Rotation paths and how fast each direction turns (degrees a step):
Each turn is a multiple of 5 degrees from 10 to 175, or 0.
Each row of a path follows its step; steps can be skipped.
Rotation 1:
step 0: [  0  14  15  19   5 -11   6  -3  -7  -6  -7   4   9   1  -4   9   4  -3
   7   7   4 -15  -4 -12  -6   9  -5  -4  -9   1   7  -4   9  -2  -5 -10
   8   5 -10   4   7  10   1   3   5   5  -6  17  -4  -9  -9 -11  17  -4
  -2   1   1 -11]
step 5: [ -4   8  -3  -3   3  -3  -8  13  -3   3 -19  -6  -3   9 -16   5  10  -1
  -2  -3   2   0  12  -6  -1 -23   3  -1 -15 -10   2  -3  -5 -13   0   0
  16   0 -14  -6   6   0  10  -4  -4   1  -3  10  -4   5  -2 -12   0  -9
 -10  11   6  -7]
step 6: [-18  -9  -4 -14  11 -14  -7 -11   0  -4 -11 -10   1   8  -3  -3  -5   5
   3   3  -8  -8  -2 -12   5   6  -5   7  -7  -3  -2  -7   0  -2   0  -7
   7  10 -11  -7  16   4   6   2  -4 -14 -13  -7   8   0   0   3  -6  -5
 -17   5  -8 -11]
step 7: [ -1  -8   4   7  -4 -11  -4  -8   0 -10  -3 -17  10  11  -8   4  15  -1
   7   6  15   1  -1  -8   3  11 -10  -5 -12   2  10  -7   3   9 -11  -9
   8   1  -8   4   7   2   5  13   4   5  -3   2  -1   3   1   2  24  -7
  -4   7   1 -10]
step 9: [-10   4   0  13   3 -10  -5   6  -5  -2 -13  -1   9   0  -6   3  -2   4
   8   5 -12 -12   8 -10   3  -6  10  -1 -22   4   4  -6   9   6  -2  -5
  23  10  -2  -7   2  -2   7  -9   1  -8   4  16   0  -9 -10   8  -3   2
  -7  -7  -3  -3]
step 10: [  3   8   7   2  -2  -8   3  -4  -4  -4  -4  -4   0  -1 -13   4   4   5
   2  14   9  10  12  -3  10   4  -1  -1 -16   0   9 -19   8  -3   1  -1
   8  19  -3  -2  11   9   1  -4  -2   4 -16 -11  14  -1   8   8  -8   2
  -5   4 -11 -16]
step 11: [  7  -4  12  -7   4  -1  15  10   0 -17  -9  -8  21  -2  -7  -1   5 -11
   0  -8  11 -11  -6 -14  -1   6  -5  -5  -9   0   8  -8   1   4 -13   2
   4   9   4   3  -1  11   2   4  12  -3  -8   2  -4   1   8  -2  -3  -4
 -19  -3  -1 -10]
step 15: [ -3  -6   7 -13   5 -29   3  -7  -1   3 -16  -1  13  11  -8  -2   9 -18
   6   0  11  -4   1  -1   2   4 -13   5  -3 -10   3  -3   5   5  -5  -6
   8  10  -9   9  -2  -7  -3   7   2  -6  -6  -8   3  -1  -8  -9   7  -3
 -12   5   3  -6]
Speeds:
[-5  2 -3  2 -1  1 -1  4 -2 -3  0 -4  2 -1  0  0 -2 -1  3 -2  1  3  1  0
 -3 -2  0 -3  1  3  2  1 -1 -1  0  2 -1  2  0  1  0  0  0  3  4 -1  1  4
 -4 -4 -3  2  2 -3  3  1  0 -2]	160
[-3 -2 -2  0  3  0  2 -3  1 -1 -3 -1 -1  0  4  2  0  0  1  0  0 -1  1 -3
  1  1 -2  4 -1  0 -5 -1 -1  4  0 -4 -1  4  2  1 -1  1  2 -3  4  0  3 -2
 -1 -4 -3  1 -1  2  1 -1  3  3]	130
[ 1 -4  4  2 -1  0 -3  1  3 -2  0 -3 -2 -2  1 -2 -2  3  4  3 -2 -2  0 -2
  2  1  0 -2 -2 -2 -2 -1 -2  0 -2  2  0  2 -2  2  2 -3  2  0  1  0  5  0
  3  3 -3  1  1  1  3  2 -2 -2]	35
[-2 -1 -3  0 -2 -2 -1 -3  2 -1  0 -2  3  0  0  3 -4  0 -2  2  1  1  1  0
  1  1  0  2 -1 -1  0  3  6  1 -3  2  3  0 -3  1 -3  0 -4  1 -2 -1  4  1
  1  1  4 -1  0  0  5 -2  1  3]	60
[ 1  3  2  3 -3 -5  2 -3 -4  5  0 -2  0 -1  0 -3  1  0  0 -2 -2  2  0 -2
 -1  4  0 -3  2  3  0  1  1  1 -1 -2  2  2 -4 -1 -1 -1 -1 -1 -1  1  0  1
 -1  0 -4  4  0  2 -1 -2  0  1]	45
